In the data rows, the value 128 means zero.
Some points:
[152, 145, 124, 122, 135, 123, 112, 99, 175, 161, 150, 128, 172, 120, 207, 162, 132, 144, 114, 132, 131, 152, 142, 104, 119, 129, 107, 133, 110, 98, 105, 106, 152]
[112, 94, 128, 105, 118, 138, 121, 117, 139, 150, 141, 151, 93, 93, 133, 113, 127, 96, 107, 141, 101, 98, 93, 188, 139, 66, 115, 134, 116, 68, 138, 117, 127]
[141, 103, 184, 119, 141, 102, 150, 128, 129, 126, 158, 112, 90, 117, 129, 123, 88, 99, 81, 133, 82, 101, 129, 146, 92, 147, 126, 173, 130, 126, 133, 133, 116]
[119, 172, 141, 94, 114, 186, 145, 118, 155, 129, 125, 148, 133, 90, 89, 118, 126, 92, 145, 177, 147, 134, 117, 94, 132, 161, 140, 161, 145, 121, 76, 152, 97]
[116, 140, 132, 120, 142, 106, 154, 106, 119, 140, 143, 107, 132, 132, 139, 112, 154, 126, 133, 173, 161, 119, 141, 138, 141, 107, 137, 59, 189, 152, 117, 107, 123]
[122, 153, 93, 144, 99, 113, 114, 138, 97, 114, 138, 117, 139, 132, 129, 132, 103, 157, 119, 180, 88, 134, 132, 90, 133, 123, 149, 65, 143, 94, 143, 129, 107]
[120, 109, 101, 106, 117, 114, 111, 107, 106, 155, 110, 124, 124, 88, 118, 124, 126, 154, 105, 98, 116, 155, 94, 124, 150, 121, 117, 118, 191, 170, 139, 139, 107]
[140, 78, 109, 156, 106, 112, 89, 145, 120, 110, 121, 120, 168, 83, 141, 85, 112, 109, 130, 99, 160, 91, 166, 108, 104, 171, 104, 118, 93, 112, 111, 119, 118]
[155, 122, 160, 136, 114, 129, 141, 176, 169, 148, 100, 98, 148, 131, 142, 158, 167, 132, 73, 126, 143, 139, 98, 115, 126, 158, 121, 121, 77, 142, 123, 86, 83]
[140, 197, 144, 125, 116, 130, 147, 107, 142, 99, 118, 129, 115, 107, 131, 133, 96, 83, 157, 122, 129, 132, 124, 148, 114, 167, 160, 144, 174, 118, 122, 158, 141]
[142, 101, 134, 96, 128, 132, 118, 123, 147, 83, 165, 151, 128, 152, 151, 149, 92, 108, 112, 125, 110, 137, 110, 169, 166, 119, 108, 161, 114, 130, 120, 150, 108]
[128, 137, 108, 130, 177, 137, 152, 143, 111, 154, 155, 118, 143, 142, 99, 123, 80, 195, 128, 142, 176, 154, 91, 146, 132, 123, 147, 120, 150, 126, 155, 119, 105]
[87, 76, 144, 146, 118, 137, 107, 138, 160, 175, 104, 76, 158, 120, 151, 141, 113, 137, 178, 116, 123, 117, 111, 127, 114, 144, 114, 160, 110, 150, 104, 123, 135]
[51, 127, 111, 114, 120, 99, 131, 136, 101, 98, 175, 160, 101, 117, 124, 133, 113, 172, 127, 122, 120, 130, 137, 104, 107, 139, 135, 123, 149, 161, 111, 76, 112]
[111, 122, 106, 79, 133, 107, 165, 120, 88, 125, 146, 129, 176, 140, 112, 146, 141, 129, 119, 116, 117, 115, 125, 120, 124, 113, 114, 108, 173, 149, 172, 137, 154]
[109, 104, 164, 122, 100, 119, 168, 110, 128, 121, 166, 141, 99, 165, 162, 84, 140, 104, 139, 115, 91, 124, 102, 154, 143, 129, 152, 116, 90, 100, 134, 171, 119]
[168, 135, 145, 74, 133, 110, 96, 148, 141, 147, 100, 115, 126, 113, 172, 100, 135, 146, 140, 120, 169, 102, 112, 129, 115, 170, 126, 95, 89, 109, 119, 129, 159]
[96, 124, 121, 120, 120, 84, 122, 104, 92, 121, 76, 138, 150, 157, 95, 157, 146, 145, 137, 149, 122, 100, 124, 128, 128, 109, 156, 121, 144, 156, 152, 131, 98]
[153, 97, 130, 125, 128, 107, 141, 106, 144, 104, 117, 137, 121, 106, 97, 142, 136, 187, 125, 139, 125, 157, 169, 114, 124, 79, 167, 103, 118, 167, 176, 144, 86]
[142, 181, 150, 151, 170, 146, 90, 129, 124, 116, 150, 169, 96, 125, 106, 119, 145, 122, 139, 111, 132, 121, 93, 95, 111, 119, 150, 123, 141, 133, 132, 165, 116]
[131, 133, 80, 114, 134, 78, 150, 103, 128, 112, 108, 133, 128, 158, 118, 141, 147, 130, 117, 119, 101, 120, 110, 118, 115, 109, 116, 118, 138, 130, 143, 125, 101]
[118, 90, 195, 105, 156, 103, 125, 120, 92, 105, 142, 116, 94, 108, 132, 123, 78, 67, 106, 142, 122, 148, 107, 123, 134, 92, 90, 118, 99, 92, 146, 152, 112]
[148, 148, 119, 163, 117, 145, 121, 125, 137, 128, 164, 167, 101, 124, 107, 110, 133, 116, 156, 130, 130, 120, 99, 119, 143, 123, 115, 151, 133, 113, 178, 85, 122]
[141, 154, 122, 126, 121, 183, 80, 152, 148, 115, 134, 133, 114, 144, 87, 165, 92, 69, 154, 129, 110, 89, 111, 133, 118, 138, 173, 105, 132, 120, 114, 142, 121]
[112, 107, 113, 143, 145, 107, 148, 107, 110, 132, 95, 147, 116, 147, 102, 130, 119, 166, 145, 116, 87, 194, 148, 115, 128, 129, 99, 112, 165, 95, 133, 129, 130]
[100, 91, 119, 174, 171, 135, 131, 116, 198, 138, 116, 137, 175, 127, 155, 127, 125, 89, 122, 129, 164, 129, 146, 127, 129, 148, 103, 96, 97, 149, 118, 137, 108]
[140, 134, 103, 137, 124, 61, 169, 158, 140, 163, 135, 139, 143, 117, 70, 116, 145, 163, 156, 109, 121, 140, 112, 136, 112, 101, 127, 112, 162, 110, 95, 119, 124]
[94, 143, 74, 101, 124, 145, 169, 138, 116, 140, 123, 106, 94, 174, 114, 111, 135, 152, 124, 107, 159, 125, 134, 151, 124, 117, 108, 98, 146, 121, 134, 148, 90]
[144, 147, 128, 116, 169, 125, 110, 167, 101, 146, 109, 169, 123, 168, 102, 109, 101, 99, 143, 184, 119, 142, 142, 139, 116, 153, 164, 154, 129, 154, 123, 124, 124]
[112, 124, 103, 125, 148, 166, 97, 120, 154, 157, 130, 111, 144, 112, 170, 120, 152, 126, 139, 121, 119, 128, 160, 114, 87, 142, 118, 153, 77, 128, 158, 159, 153]
[122, 103, 151, 144, 117, 153, 128, 139, 152, 118, 126, 128, 174, 132, 128, 76, 121, 134, 66, 80, 127, 130, 132, 119, 85, 150, 142, 125, 109, 125, 112, 108, 147]
[130, 109, 108, 105, 154, 124, 167, 111, 95, 116, 140, 147, 120, 115, 112, 138, 169, 171, 154, 137, 117, 117, 135, 69, 169, 119, 137, 121, 143, 120, 113, 132, 139]
[148, 142, 137, 132, 131, 172, 156, 156, 136, 125, 133, 126, 115, 105, 132, 106, 107, 64, 163, 143, 87, 108, 139, 87, 172, 138, 127, 143, 154, 162, 119, 128, 109]
[142, 199, 171, 137, 105, 184, 142, 140, 132, 130, 103, 200, 112, 142, 126, 150, 106, 97, 168, 126, 121, 101, 127, 119, 106, 123, 108, 122, 133, 178, 139, 119, 134]
[112, 123, 133, 140, 126, 109, 103, 123, 165, 113, 80, 91, 120, 139, 174, 116, 153, 118, 103, 91, 153, 148, 123, 90, 156, 142, 163, 165, 137, 107, 161, 103, 142]
[84, 136, 111, 149, 156, 92, 130, 152, 158, 92, 102, 100, 124, 91, 163, 137, 125, 130, 146, 134, 156, 120, 137, 138, 118, 106, 118, 146, 56, 129, 106, 129, 176]
[106, 133, 114, 126, 104, 101, 118, 141, 95, 135, 172, 85, 107, 143, 84, 156, 112, 166, 129, 138, 136, 134, 134, 115, 147, 139, 125, 114, 149, 173, 124, 131, 151]
[187, 133, 113, 111, 112, 142, 136, 122, 126, 128, 159, 123, 117, 156, 121, 96, 120, 66, 179, 131, 147, 144, 112, 110, 91, 87, 160, 158, 129, 147, 106, 100, 134]
[154, 149, 97, 122, 185, 104, 121, 74, 111, 148, 107, 106, 93, 161, 99, 161, 110, 165, 112, 114, 128, 93, 131, 110, 154, 132, 129, 121, 134, 125, 95, 98, 111]
[123, 126, 154, 157, 145, 170, 125, 146, 119, 79, 96, 103, 180, 115, 149, 125, 181, 160, 114, 139, 137, 110, 89, 133, 90, 122, 115, 160, 110, 125, 116, 121, 159]
[134, 89, 115, 170, 91, 135, 146, 119, 144, 135, 121, 143, 105, 128, 139, 148, 151, 120, 94, 152, 166, 145, 118, 103, 113, 169, 128, 115, 91, 123, 134, 143, 210]
[115, 137, 140, 177, 110, 146, 135, 96, 87, 173, 102, 118, 139, 109, 186, 142, 120, 127, 106, 107, 148, 112, 149, 149, 125, 148, 146, 131, 83, 121, 125, 106, 132]
[126, 157, 85, 136, 127, 123, 155, 117, 57, 132, 135, 105, 139, 118, 118, 138, 152, 141, 113, 112, 95, 173, 134, 134, 131, 113, 116, 105, 99, 127, 131, 144, 94]
[127, 117, 136, 90, 149, 134, 146, 111, 127, 115, 131, 113, 126, 132, 87, 122, 134, 193, 159, 116, 112, 138, 139, 162, 140, 138, 86, 93, 133, 140, 174, 110, 143]
[136, 176, 151, 120, 95, 195, 140, 142, 135, 102, 128, 134, 140, 107, 93, 163, 100, 79, 178, 103, 139, 163, 145, 143, 123, 134, 171, 122, 130, 118, 104, 117, 125]
[115, 128, 142, 142, 106, 132, 99, 159, 138, 129, 105, 142, 162, 157, 153, 143, 120, 142, 110, 115, 189, 124, 163, 80, 148, 118, 99, 159, 114, 83, 142, 134, 131]
[132, 94, 175, 165, 149, 124, 117, 98, 101, 120, 185, 130, 117, 124, 138, 133, 143, 111, 133, 155, 119, 118, 121, 195, 148, 125, 117, 161, 122, 108, 103, 168, 104]
[141, 202, 135, 133, 92, 107, 107, 110, 152, 144, 138, 150, 118, 114, 83, 111, 134, 109, 115, 130, 119, 129, 153, 156, 154, 137, 119, 159, 117, 164, 147, 153, 152]
[152, 140, 131, 86, 118, 146, 111, 110, 126, 112, 118, 141, 105, 107, 112, 110, 137, 120, 134, 151, 127, 150, 128, 155, 173, 134, 152, 151, 126, 135, 133, 94, 139]
[119, 134, 91, 128, 136, 131, 133, 148, 131, 157, 146, 100, 105, 137, 100, 127, 157, 156, 107, 148, 114, 123, 182, 138, 113, 82, 116, 138, 171, 132, 152, 114, 124]
[111, 112, 173, 121, 120, 110, 91, 105, 118, 122, 154, 131, 155, 180, 109, 82, 130, 101, 126, 149, 101, 107, 115, 151, 171, 115, 116, 156, 106, 84, 101, 147, 148]
[122, 115, 126, 127, 145, 138, 122, 189, 133, 163, 121, 138, 156, 111, 175, 151, 126, 122, 87, 84, 128, 112, 132, 144, 139, 105, 160, 123, 115, 133, 117, 137, 177]
[143, 113, 104, 138, 91, 134, 91, 100, 107, 99, 112, 117, 98, 153, 134, 116, 123, 164, 119, 136, 121, 154, 128, 138, 110, 89, 83, 86, 182, 161, 90, 134, 111]
[144, 105, 150, 131, 131, 119, 84, 170, 145, 135, 116, 119, 114, 139, 163, 162, 205, 121, 127, 102, 136, 142, 165, 137, 120, 164, 106, 135, 143, 101, 145, 116, 154]
[168, 81, 111, 165, 106, 133, 165, 156, 136, 106, 99, 121, 155, 116, 176, 124, 101, 149, 130, 126, 147, 97, 130, 149, 119, 164, 141, 157, 127, 121, 124, 145, 149]
These points spread out most along one direction. Take the direction at right angles to it along which they spread out most. Then take the direction at right angles to both along which they spread out most. Go by this last direction. How far along it is each point below, from 0 to 99? The average is 50, and the first point in the table lies past the average. One standard deviation of the points above along it is 16.
[106, 133, 114, 126, 104, 101, 118, 141, 95, 135, 172, 85, 107, 143, 84, 156, 112, 166, 129, 138, 136, 134, 134, 115, 147, 139, 125, 114, 149, 173, 124, 131, 151] 56
[128, 137, 108, 130, 177, 137, 152, 143, 111, 154, 155, 118, 143, 142, 99, 123, 80, 195, 128, 142, 176, 154, 91, 146, 132, 123, 147, 120, 150, 126, 155, 119, 105] 57
[168, 135, 145, 74, 133, 110, 96, 148, 141, 147, 100, 115, 126, 113, 172, 100, 135, 146, 140, 120, 169, 102, 112, 129, 115, 170, 126, 95, 89, 109, 119, 129, 159] 57
[140, 78, 109, 156, 106, 112, 89, 145, 120, 110, 121, 120, 168, 83, 141, 85, 112, 109, 130, 99, 160, 91, 166, 108, 104, 171, 104, 118, 93, 112, 111, 119, 118] 53
[115, 128, 142, 142, 106, 132, 99, 159, 138, 129, 105, 142, 162, 157, 153, 143, 120, 142, 110, 115, 189, 124, 163, 80, 148, 118, 99, 159, 114, 83, 142, 134, 131] 59
[141, 103, 184, 119, 141, 102, 150, 128, 129, 126, 158, 112, 90, 117, 129, 123, 88, 99, 81, 133, 82, 101, 129, 146, 92, 147, 126, 173, 130, 126, 133, 133, 116] 19
[153, 97, 130, 125, 128, 107, 141, 106, 144, 104, 117, 137, 121, 106, 97, 142, 136, 187, 125, 139, 125, 157, 169, 114, 124, 79, 167, 103, 118, 167, 176, 144, 86] 53
[148, 148, 119, 163, 117, 145, 121, 125, 137, 128, 164, 167, 101, 124, 107, 110, 133, 116, 156, 130, 130, 120, 99, 119, 143, 123, 115, 151, 133, 113, 178, 85, 122] 52
[94, 143, 74, 101, 124, 145, 169, 138, 116, 140, 123, 106, 94, 174, 114, 111, 135, 152, 124, 107, 159, 125, 134, 151, 124, 117, 108, 98, 146, 121, 134, 148, 90] 53
[140, 134, 103, 137, 124, 61, 169, 158, 140, 163, 135, 139, 143, 117, 70, 116, 145, 163, 156, 109, 121, 140, 112, 136, 112, 101, 127, 112, 162, 110, 95, 119, 124] 56
[127, 117, 136, 90, 149, 134, 146, 111, 127, 115, 131, 113, 126, 132, 87, 122, 134, 193, 159, 116, 112, 138, 139, 162, 140, 138, 86, 93, 133, 140, 174, 110, 143] 46
[51, 127, 111, 114, 120, 99, 131, 136, 101, 98, 175, 160, 101, 117, 124, 133, 113, 172, 127, 122, 120, 130, 137, 104, 107, 139, 135, 123, 149, 161, 111, 76, 112] 53
[142, 101, 134, 96, 128, 132, 118, 123, 147, 83, 165, 151, 128, 152, 151, 149, 92, 108, 112, 125, 110, 137, 110, 169, 166, 119, 108, 161, 114, 130, 120, 150, 108] 20
